In the data rows, zero lies at 4.5, halfway between 4 and 5.
Some points, each followed by its number:
(4, 7, 6, 4, 5, 6, 5, 7, 4, 4, 6, 3, 5, 5, 4, 6, 3, 4, 4, 4, 3, 6, 5, 4) 0
(3, 3, 4, 4, 4, 5, 6, 3, 4, 6, 4, 4, 5, 5, 3, 5, 4, 4, 5, 5, 3, 3, 3, 4) 1
(5, 4, 1, 4, 4, 6, 5, 3, 5, 5, 2, 5, 6, 4, 2, 5, 3, 5, 6, 4, 6, 3, 2, 4) 2
(5, 5, 4, 4, 4, 7, 6, 8, 4, 7, 4, 9, 4, 3, 5, 1, 0, 2, 5, 9, 7, 5, 3, 9) 3
(7, 2, 4, 7, 4, 4, 6, 6, 0, 6, 5, 3, 3, 4, 5, 2, 8, 3, 3, 6, 1, 6, 4, 3) 4
(6, 5, 5, 6, 5, 6, 6, 5, 2, 3, 5, 5, 1, 4, 6, 3, 5, 5, 4, 3, 3, 8, 4, 5) 5
(3, 4, 3, 4, 5, 2, 3, 3, 5, 4, 5, 4, 4, 4, 6, 3, 5, 5, 3, 5, 6, 4, 5, 4) 6
(8, 3, 4, 7, 5, 2, 4, 4, 2, 3, 4, 3, 5, 2, 6, 2, 9, 3, 4, 5, 2, 8, 6, 4) 7
(7, 3, 9, 5, 7, 9, 5, 7, 5, 6, 6, 4, 0, 8, 3, 9, 9, 7, 1, 2, 4, 3, 8, 4) 8
(4, 7, 4, 4, 5, 3, 5, 6, 6, 4, 4, 5, 4, 7, 3, 8, 4, 4, 7, 2, 6, 4, 3, 5) 9
(2, 4, 8, 7, 7, 4, 6, 4, 2, 4, 2, 2, 2, 5, 6, 7, 6, 2, 7, 4, 6, 5, 8, 2) 10
(5, 5, 3, 5, 2, 5, 6, 3, 2, 5, 1, 5, 3, 5, 4, 4, 3, 5, 5, 5, 5, 6, 3, 4) 11
(4, 2, 3, 5, 5, 2, 7, 4, 6, 4, 6, 7, 3, 3, 4, 5, 8, 6, 5, 2, 7, 4, 6, 5) 12
(2, 6, 9, 4, 8, 3, 6, 5, 8, 6, 9, 4, 5, 4, 6, 6, 3, 8, 6, 6, 4, 4, 4, 3) 13
(6, 5, 5, 5, 6, 4, 5, 3, 4, 6, 4, 4, 4, 5, 4, 7, 7, 5, 4, 4, 3, 5, 4, 2) 14
(4, 2, 4, 5, 5, 2, 7, 4, 6, 4, 5, 7, 3, 3, 3, 6, 7, 6, 5, 2, 7, 5, 6, 5) 15
(4, 5, 5, 3, 5, 1, 2, 2, 6, 7, 3, 3, 6, 4, 6, 6, 6, 7, 4, 6, 6, 5, 5, 3) 16
(3, 4, 4, 4, 3, 5, 4, 2, 5, 4, 5, 6, 5, 6, 3, 7, 4, 5, 8, 4, 5, 1, 2, 3) 17
(2, 4, 5, 4, 4, 4, 3, 6, 4, 2, 6, 5, 4, 6, 6, 4, 4, 4, 4, 4, 5, 4, 6, 5) 18
Which three points above are nearest to each new point by angle? Their numbers follow each, nearest first.
(5, 6, 6, 4, 5, 6, 5, 7, 4, 4, 6, 4, 5, 5, 4, 5, 4, 5, 4, 5, 3, 6, 5, 3) >> 0 8 13
(4, 5, 3, 3, 4, 5, 3, 3, 7, 7, 3, 6, 6, 5, 2, 5, 3, 6, 5, 4, 7, 2, 3, 6) >> 2 17 9
(2, 5, 9, 5, 5, 0, 0, 9, 1, 0, 9, 2, 4, 5, 9, 2, 3, 2, 2, 5, 5, 7, 6, 4) >> 18 0 6
(2, 4, 2, 4, 4, 0, 3, 2, 6, 4, 5, 4, 4, 4, 7, 3, 5, 6, 2, 4, 7, 2, 5, 3) >> 6 16 12
(5, 4, 4, 6, 1, 5, 6, 4, 1, 6, 1, 5, 3, 6, 4, 5, 3, 6, 5, 5, 4, 6, 2, 4) >> 11 1 2
(6, 5, 1, 4, 4, 6, 5, 3, 5, 5, 1, 5, 7, 4, 2, 4, 3, 4, 5, 3, 5, 3, 3, 4) >> 2 11 1
(2, 6, 7, 4, 4, 5, 4, 4, 5, 3, 5, 4, 4, 5, 7, 5, 2, 5, 5, 6, 5, 5, 7, 6) >> 18 13 0
(1, 5, 6, 5, 5, 3, 3, 6, 3, 1, 6, 5, 2, 7, 7, 4, 3, 4, 3, 4, 5, 4, 6, 5) >> 18 6 10
